Rotation paths and how fast each direction turns (degrees a step)
Each turn is a multiple of 5 degrees from 10 to 175, or 0.
Each row of a path follows its step; steps can be skipped.
path 1
step 0: [1 9 16 30 20 23 -20 -2 -16 -5 11 -14 -2 0 17 1 5 0 15 -43 -2 13 15 23 -14 17 22 -2 19 7 29 -33 -23 -15 0 4 -13 3 -17 -22 8 -32 8 -19 10 3 8 2 -16 19 -16 -6 -10 46 9 12 1 48 -17 -36 2 -18 -1 37 -2 1 -13 -1 -7 13 -8 16 -34 13 12 2 -10 11 -1]
step 2: [5 0 14 -31 -18 6 17 -11 -16 -15 16 -39 37 -3 1 23 -31 17 21 3 14 12 -38 5 -5 -1 21 -15 34 -36 13 7 7 12 10 2 23 -7 -3 6 15 2 20 12 -10 -11 -18 19 14 -3 -12 8 5 -35 -36 43 2 -14 -9 7 -3 21 -8 -14 -12 -8 15 -25 -3 -2 -3 -1 32 12 12 5 11 -14 -6]
step 4: [-18 9 13 -6 -5 10 11 -20 12 -24 4 25 0 1 -1 -20 9 -25 -17 -1 14 -9 -2 -19 9 49 -10 9 -6 25 -22 -9 18 -6 -2 -16 6 -31 16 -11 26 -16 18 0 6 -8 20 -15 -3 -13 13 -5 3 -1 -18 -2 -16 -7 1 20 36 -41 -28 11 17 -4 13 -5 -18 -3 19 -13 -20 -3 -13 -19 -60 23 6]
step 5: [8 8 17 -6 24 18 -9 -20 -7 -2 -2 -30 28 -3 -20 2 -2 -14 4 -14 -14 17 -10 -53 -1 1 -3 7 33 -9 36 3 -16 -5 34 4 -12 1 -14 -14 -10 -36 6 19 -13 -21 -17 10 -12 5 9 -31 1 -17 43 -2 -14 -5 -20 26 16 11 -37 21 -2 15 13 1 -11 7 -5 9 -21 -16 23 -4 22 2 1]
step 8: [12 -34 -28 -36 5 1 9 -19 -23 -14 -19 -2 37 -1 -22 -7 -44 0 15 -23 -19 21 -14 -28 -15 13 -24 -27 7 8 14 20 -6 -26 -6 -8 -14 10 -16 13 -1 9 18 -14 -23 -8 13 15 -21 -13 -1 -8 16 -17 -10 -5 -7 -4 6 26 -19 -10 25 11 32 -20 6 -13 25 4 19 1 29 -5 4 -11 -12 -13 -16]
step 19: [-8 0 -15 -1 -11 19 -24 2 -14 2 -2 9 -16 1 -29 28 8 -15 37 22 -10 21 11 -11 2 -10 20 -3 5 29 -2 -2 -1 -31 14 -6 -10 -12 0 -4 16 20 8 24 -8 20 13 -4 -19 -32 -21 11 -16 13 -3 27 15 -5 -11 13 -3 5 25 16 -13 23 60 13 -27 -31 15 1 -20 19 5 -8 29 12 -5]
step 20: [10 -47 -5 -4 3 9 12 -15 -13 -29 10 -17 14 -38 23 -10 -8 13 0 -8 15 -1 12 -5 -15 17 -11 0 11 3 -7 -15 5 5 -32 -17 14 12 -15 -8 14 53 -10 3 -9 -3 4 -26 -2 9 -33 -4 -16 -25 -23 -26 -18 4 -2 1 12 12 -13 45 5 18 9 -23 7 7 -15 39 3 28 5 0 24 13 -4]
step 23: [23 14 -6 11 22 -4 -16 8 34 -1 -19 12 29 -1 0 12 -1 -41 -1 -17 35 10 40 12 -7 -2 -21 23 -1 -5 25 5 -1 -19 3 10 24 13 -9 -27 48 20 2 9 -18 11 11 -2 -33 16 6 -15 -28 0 13 -21 -23 -20 -25 -4 2 15 -15 -4 7 0 -23 8 -9 17 21 24 1 10 19 4 -2 16 -12]
step 32: [-11 4 49 6 0 12 -10 -4 -33 -17 -13 -13 -18 8 14 -3 -15 0 24 -14 21 21 -1 -8 7 -1 10 -5 29 15 19 34 -8 1 26 -3 -17 28 -7 -3 12 3 -16 -1 -4 27 -2 10 6 24 -33 7 -11 3 8 -2 -26 6 -18 -22 31 17 -8 24 -34 11 -3 10 -11 -1 -7 4 22 25 20 31 -8 -4 -43]
[2 -1 6 9 5 3 2 -4 0 -4 8 3 1 1 -2 3 -8 0 1 -1 -3 0 0 -5 2 -3 0 0 -5 1 -8 0 5 0 0 -3 3 3 5 1 -7 -1 -1 -2 3 -4 -1 7 -2 4 -11 5 -9 3 3 -1 -3 0 3 6 -5 -1 -7 -1 -2 0 2 2 0 2 1 3 -2 -3 -5 0 -4 2 -6]
65
[-1 0 1 2 5 0 6 4 -2 -1 4 5 0 -7 0 -4 1 -4 1 2 1 1 2 6 -3 3 6 -4 -8 -4 3 3 -5 -3 -1 -9 -1 -2 1 -7 3 -1 3 -7 7 -1 0 5 -6 -6 2 -3 1 9 -2 5 5 -9 -2 1 -5 -5 4 0 3 -2 1 8 -4 2 0 -1 2 1 1 3 1 2 4]
95
[6 7 3 2 -6 -2 0 3 -8 2 -8 0 -4 -2 -1 1 -3 -2 6 10 -2 2 4 2 -2 3 2 3 -1 -6 -2 6 -1 5 -3 4 -3 0 1 5 -6 2 -8 -7 2 3 -2 0 1 5 -2 -3 2 1 -2 1 8 5 -2 -5 3 5 -1 5 5 0 4 4 1 6 0 0 -2 2 -4 -3 -6 -3 -2]
20
[-3 -7 -4 2 1 -6 -3 -3 0 -2 -2 -6 -5 -1 2 5 0 -4 1 -4 4 8 2 0 1 -8 1 2 -6 -5 -1 1 5 3 -3 -10 -2 1 -2 -8 0 -1 1 -2 -4 2 3 9 0 0 -2 -2 8 1 0 -5 1 6 -1 -4 3 1 -6 -3 2 -6 -2 -1 -1 -2 -2 5 -1 4 6 -8 0 -4 0]
125
[-1 -1 7 2 3 0 1 -10 1 -2 -1 -2 0 -1 -7 0 -3 -4 5 -6 -1 4 -7 0 2 -5 1 4 1 1 -5 -1 -6 3 -4 6 1 -2 -7 0 -3 4 -1 2 -4 3 6 -1 0 1 7 -3 3 -3 -3 9 6 -3 2 2 -5 1 -3 -4 4 1 8 1 -4 -3 5 2 0 -4 -4 1 3 -2 10]
125
[0 -2 6 -1 -3 -1 -7 -2 1 0 8 3 -7 5 2 6 -3 -1 1 -2 -2 -3 -5 1 -2 -2 -3 -3 1 -9 4 -1 -6 1 -1 4 4 -1 -3 6 2 -5 4 -5 0 -2 -5 1 3 0 -2 5 6 4 -1 -1 -1 -2 -4 -1 5 -3 1 1 0 -3 -4 -1 -7 -5 -1 -1 -3 10 -11 1 2 4 2]
25
path 2
step 0: [-8 -4 16 -3 1 20 8 12 10 6 -16 -5 -45 10 -29 0 -2 -15 17 38 -16 -10 16 -13 -21 2 39 8 0 -22 16 -4 13 -30 4 8 -31 3 -8 6 3 2 -24 -19 5 -11 -8 -3 -28 -19 8 21 -36 -24 7 -9 -10 -6 -14 -11 32 34 -22 -11 -13 -20 -16 38 -15 -10 -8 2 -4 6 18 -23 -10 12 -17]
step 9: [-1 -24 -14 -22 -1 -5 13 -8 -22 17 18 -2 -5 15 8 0 5 -12 -6 -13 16 -11 -10 -39 -34 -18 43 7 20 1 24 -17 -12 9 -21 17 -5 4 16 -6 5 14 -8 -18 17 5 10 -29 10 3 -2 18 11 21 27 12 -5 -20 45 4 20 -7 -6 8 6 -8 3 -37 37 -9 -1 -14 -32 7 19 12 -35 21 7]
step 11: [-5 -12 19 -7 11 16 13 -30 -3 -29 35 16 -20 6 5 13 19 25 -12 -4 -17 1 18 -13 22 -59 -3 3 26 20 2 8 -22 -10 7 -1 7 -1 -8 9 -32 10 -16 -50 34 12 -2 -26 -3 -4 -12 4 14 3 -8 4 8 11 10 2 20 -9 -27 -10 -6 -16 -1 2 6 -17 5 -33 -4 4 -7 13 35 2 2]
step 17: [-11 -2 4 2 -8 6 14 -33 -17 -21 -32 2 -17 23 -7 0 20 -2 8 9 -6 11 -35 -7 -32 2 17 0 -3 -7 41 -24 31 10 -18 11 13 2 -4 -23 35 1 -11 -19 10 -14 -2 12 -17 -5 22 -25 -3 25 0 5 3 39 -15 22 3 7 -7 11 23 31 3 11 -3 8 -18 -25 -13 -10 -35 2 -25 17 -13]
step 18: [14 -2 -5 36 -21 11 14 -14 13 2 -3 -13 27 -1 -19 -8 2 -17 5 -5 2 13 5 5 13 -6 21 -4 17 1 -1 -54 -8 -15 13 -11 -14 35 2 -8 -34 -13 2 14 -3 -17 13 -29 -12 8 -38 5 3 18 -1 -2 47 -11 24 37 5 7 -5 24 -26 13 18 14 -26 2 9 17 10 -22 -9 -3 -22 -1 -19]
step 20: [-9 -7 6 -4 6 -28 10 11 17 5 -30 -8 -26 -28 -29 -11 -8 -2 -22 5 1 -10 -22 19 13 -2 11 16 17 3 2 10 3 4 2 -4 19 -5 22 2 -36 -7 -15 -19 31 -22 -10 26 -14 7 -15 4 -10 33 -3 40 13 31 28 19 16 14 -30 16 6 7 -11 1 -18 16 10 42 5 17 -19 -12 -26 22 2]
step 25: [-27 13 14 9 2 11 -10 -32 19 -8 14 -22 24 -6 0 25 -8 -15 -26 32 16 -24 18 -14 -35 29 10 14 8 -18 7 -4 28 -18 9 2 -16 -19 1 -11 -7 20 -18 -29 7 -1 27 12 -30 -12 21 -14 20 19 4 10 1 -10 8 -10 -1 33 -11 19 -16 -25 -10 7 28 34 12 -8 -7 -3 -22 0 3 5 27]
step 27: [-17 1 -35 -8 -17 24 13 -11 -12 -29 21 5 14 1 -17 5 26 9 -15 21 -16 -18 10 22 -6 -7 5 0 -3 16 10 -8 19 -6 5 5 18 22 -16 1 27 23 -8 -5 1 3 33 -18 14 33 19 2 -17 24 4 51 3 -7 -3 -13 -9 21 3 -15 -8 -34 20 28 -6 30 -17 -4 8 30 -8 -10 8 -2 -33]
step 32: [-23 -24 -25 -19 2 27 10 -5 8 -19 10 53 -15 23 -4 -1 24 16 -12 -1 13 5 3 -1 26 16 34 -20 -6 -13 24 -17 -24 -25 6 6 -8 2 19 1 -11 -8 -17 -7 18 -38 -16 12 -9 -31 2 -3 -20 17 -9 -7 -2 -7 -2 -20 2 28 -17 -39 13 10 7 0 -1 -1 27 38 4 3 12 3 3 21 -14]
[2 -1 -2 5 -4 2 2 -1 7 2 0 3 6 6 1 3 -5 5 -3 3 10 0 5 -3 0 -2 7 -1 -4 -10 -3 1 -1 0 10 3 4 2 7 -1 2 -1 0 3 -2 3 4 -4 4 -7 0 4 10 1 -4 -6 -4 2 5 -2 5 -1 0 5 -2 1 3 -5 3 2 0 2 0 1 -1 2 5 -1 0]
110
[5 0 -2 2 3 4 1 -8 -4 5 -4 -5 0 6 0 -4 1 4 2 -1 2 2 4 -4 5 -1 -2 6 0 5 -5 -1 2 -3 5 -3 -1 1 6 -6 2 -3 -5 0 0 1 -3 9 3 -7 7 -4 -6 3 -5 1 5 -3 -4 5 4 -5 -1 -4 -1 2 3 0 -4 -4 2 1 -9 -2 5 1 2 5 -9]
20
[4 -3 0 1 0 -5 3 -1 5 -2 2 2 2 5 -1 4 3 -8 3 5 2 0 -4 -3 -2 0 0 -2 0 3 -4 -2 3 0 -1 -3 1 1 -1 6 -1 9 7 -7 0 4 0 0 6 -1 7 -2 -3 -8 1 3 -3 -3 -4 1 2 1 -7 3 3 -11 5 1 0 2 -1 -3 0 -4 3 -6 12 1 -2]
25
[1 -2 1 1 3 -1 5 5 6 -2 6 0 -4 -3 -10 0 -1 2 -1 1 -3 -1 2 6 2 4 2 1 1 -5 4 -1 0 3 4 1 -2 -4 1 -6 0 0 -3 0 -6 0 9 5 9 3 2 3 -7 -2 1 3 -2 -1 -5 1 5 -2 4 -1 -1 -11 -7 -11 -5 0 2 4 5 3 -1 6 -3 2 -3]
55
[-4 -5 -1 -2 2 1 -7 -5 -3 0 0 -7 1 7 -5 9 1 -6 -1 3 -3 -5 2 -2 4 -2 3 -3 4 2 5 -4 1 4 3 2 4 0 -5 1 -6 -3 -6 2 -4 -7 2 -8 4 -5 8 -5 3 -2 6 -2 0 3 -6 1 0 -2 -2 3 -3 4 3 0 2 4 5 -1 4 -1 6 3 -7 1 0]
45
[0 -1 5 0 0 -5 -2 5 8 1 -2 -5 2 -3 0 1 3 8 0 2 0 0 1 -3 -4 -5 3 2 11 6 6 10 -4 -3 5 2 1 -8 8 -2 0 4 -2 2 0 3 1 0 -8 -1 2 3 -4 -4 5 5 -7 -5 -3 3 -1 0 1 0 -4 4 5 3 4 2 -1 5 -1 -5 2 -1 1 3 4]
70
[0 -7 -4 -6 -7 -9 2 3 -4 3 0 -2 -5 4 -2 -5 -7 4 -5 -2 1 7 3 5 3 -1 -2 3 0 3 -5 3 2 -1 0 -1 1 3 -4 2 5 -1 4 -1 7 -1 5 3 -3 -5 3 3 2 0 12 0 -1 4 0 -7 2 -3 -3 -1 -1 -3 2 3 -1 6 -7 2 2 6 5 0 -2 4 -3]
95
path 3
step 0: [27 -16 -14 -8 19 -17 7 -28 29 4 -6 -3 -20 -13 -5 -9 -3 0 25 -15 -6 0 -16 -2 12 19 10 8 44 5 -26 1 -34 53 24 -9 -4 -2 13 -15 -11 -3 5 2 -1 7 -7 -10 20 -10 -24 -27 10 -19 -17 17 -8 -11 -7 17 -6 -17 -34 21 -4 -4 26 -6 17 -34 -5 8 -7 29 -5 3 -15 8 -21]
step 4: [13 18 -17 13 -4 -14 3 12 22 -21 -29 -20 -30 18 -30 -19 -17 18 -2 -25 -3 0 -1 -1 18 -1 12 3 -19 9 -13 16 -14 2 -18 -14 -18 -14 19 -4 -24 7 0 47 -17 -22 18 4 -23 1 1 -12 -2 0 19 1 -30 46 14 -13 2 -15 -1 15 -2 12 24 -12 -26 10 -29 -21 -11 28 13 26 -3 -3 11]
step 5: [3 10 2 1 5 4 -2 1 26 12 16 5 -7 -24 23 17 -6 10 -35 -14 15 13 -30 -18 17 0 -8 7 16 10 28 10 -10 20 16 14 15 -12 -15 -2 -8 17 21 -9 45 -8 -8 -8 -14 -22 -22 27 5 -10 16 -12 2 2 36 -5 25 -34 31 16 -2 -16 23 -22 27 -31 -1 -5 2 7 3 -31 10 15 -17]
step 10: [16 -7 -31 -26 -25 -23 -5 19 28 11 16 11 -24 -3 -6 2 -7 17 -6 -13 23 -15 7 3 6 17 8 19 2 -25 8 15 10 22 -12 1 12 -11 37 -20 -12 13 5 -2 35 31 -32 -9 4 -25 -4 -9 -18 -15 1 17 23 -24 -14 -31 -2 11 14 6 -17 -16 18 -16 11 30 -21 -21 1 25 -9 18 -18 -13 -7]
step 16: [22 -31 12 -10 22 12 4 18 20 -25 21 -30 -5 -8 -9 -6 13 18 -18 -18 -30 12 -12 27 -1 2 0 17 5 4 -26 12 -16 10 11 -19 32 4 29 -27 -2 16 9 -16 37 -2 -15 5 -3 -10 -3 -19 11 -8 -25 11 -16 38 -6 4 39 -8 -21 9 10 22 22 -12 1 0 -7 23 24 8 4 -17 18 -10 -6]
step 18: [12 -5 -14 2 -17 -14 12 4 -23 22 12 -3 -22 -13 -16 -28 5 29 15 -29 7 7 -22 -11 35 50 3 -12 9 5 -27 -17 -2 22 9 -31 12 5 9 -6 -23 1 -9 11 6 22 -15 -9 18 -20 -7 -13 19 4 34 25 33 -17 -19 -1 8 13 -15 -2 -8 -1 9 -29 2 -34 10 7 0 -5 4 -26 2 13 -12]
step 19: [-4 -16 -1 24 14 30 25 14 1 4 -6 -21 -35 -15 22 -19 14 -15 10 -1 5 -10 3 8 18 30 3 -20 22 -2 13 18 8 -10 3 -3 5 -42 -1 -1 16 -19 -4 7 1 13 -11 -21 -5 4 1 19 9 20 -46 12 -20 9 -4 -30 10 -15 -5 10 12 -34 -10 34 1 -1 -27 -9 9 23 1 29 -32 -3 -18]
step 20: [13 -18 -22 -26 0 -32 -3 -4 -9 28 -2 -7 4 -10 -15 -25 11 3 -12 -28 30 8 1 6 -13 -18 -17 0 4 4 14 24 9 2 1 -28 -5 -16 29 -2 -21 12 4 41 8 -8 7 2 -27 -8 -2 -16 -9 -25 -25 11 -24 -8 11 -16 -13 12 -5 22 -31 40 -13 -23 4 -42 -12 -19 -20 13 9 1 18 -6 3]
step 28: [-6 -14 -15 -31 -7 -10 9 41 6 14 26 -5 2 -8 -14 -6 3 18 -14 -17 -2 -1 21 21 30 2 -11 4 25 0 12 -21 46 -2 -26 -7 25 25 -21 24 -17 -2 19 18 29 5 -16 -16 -17 -24 -7 -13 -6 -2 -18 14 6 -19 -14 -53 15 9 9 0 -8 -6 -9 -9 -2 -2 5 -5 -11 4 0 -4 5 -39 -14]
[1 -5 2 2 -3 -3 2 5 1 -2 0 1 1 -1 -8 7 -9 2 5 -4 0 0 1 1 -13 5 6 1 0 0 -4 -3 -1 -5 4 -8 -2 0 9 2 -4 0 -4 -1 -2 3 -4 3 6 -3 2 -5 -4 -5 2 -4 -1 5 0 -2 4 2 -2 -4 -3 -4 2 -4 4 -2 -3 -1 -6 4 5 2 0 -5 -1]
175
[4 6 -3 -3 4 4 3 5 -2 -5 10 -3 -1 -2 -5 3 1 2 -1 3 9 -8 7 2 4 -1 -2 2 1 -7 -4 -5 0 -5 2 -2 4 2 2 -5 -1 -3 0 -5 -6 5 -1 -1 1 -1 -5 -6 -2 -1 -1 1 3 0 1 6 -1 -2 -9 3 3 -1 -4 1 3 -7 0 1 8 -3 -4 -1 -5 2 -3]
40
[2 -3 -8 3 2 -5 7 -5 0 -1 6 0 9 -2 -4 1 1 2 4 -6 0 8 6 1 0 -2 -2 -4 7 1 0 -3 -2 2 -6 8 0 0 1 -1 -2 2 2 -10 -2 0 1 4 2 -4 0 -2 3 8 2 -5 -5 7 -1 -5 -4 -2 2 1 1 5 -1 1 -1 0 0 -2 3 3 7 2 0 7 4]
85
[3 -5 1 0 -7 -4 -5 -1 -5 -6 -2 -1 -3 -8 -3 7 -2 7 7 1 3 1 4 1 4 8 2 -1 -6 0 -4 1 -1 -4 3 0 -5 -1 0 -5 0 1 2 0 1 -6 0 -4 -3 1 7 4 1 1 -1 -2 3 1 1 0 1 -1 7 7 -1 10 2 -2 1 5 8 -6 6 -3 -4 1 -5 2 -5]
130
[0 -1 4 3 6 2 2 0 4 2 -3 1 -1 -3 -3 -2 3 -1 -5 1 -2 11 -1 6 1 4 6 -1 -5 -4 7 -1 2 3 7 -2 3 0 3 0 -7 -6 5 -7 -2 -6 -1 6 5 7 -2 -6 4 -1 -8 2 0 -1 -2 -1 -1 3 6 -3 -5 -2 -3 0 -3 1 -3 -4 7 -2 -2 -3 -7 -2 -3]
110
[0 3 0 1 -3 4 -1 2 8 -3 -2 8 -5 3 -6 4 -4 -3 5 1 3 -5 -1 4 3 -1 -5 -4 -1 1 1 -1 9 -7 -7 3 0 -5 -3 2 -6 2 3 -6 3 6 4 -4 5 6 -3 4 -3 -3 -4 -2 -2 -7 -5 -2 5 2 2 0 1 3 1 7 -2 2 -5 -5 1 1 8 3 1 -2 1]
160
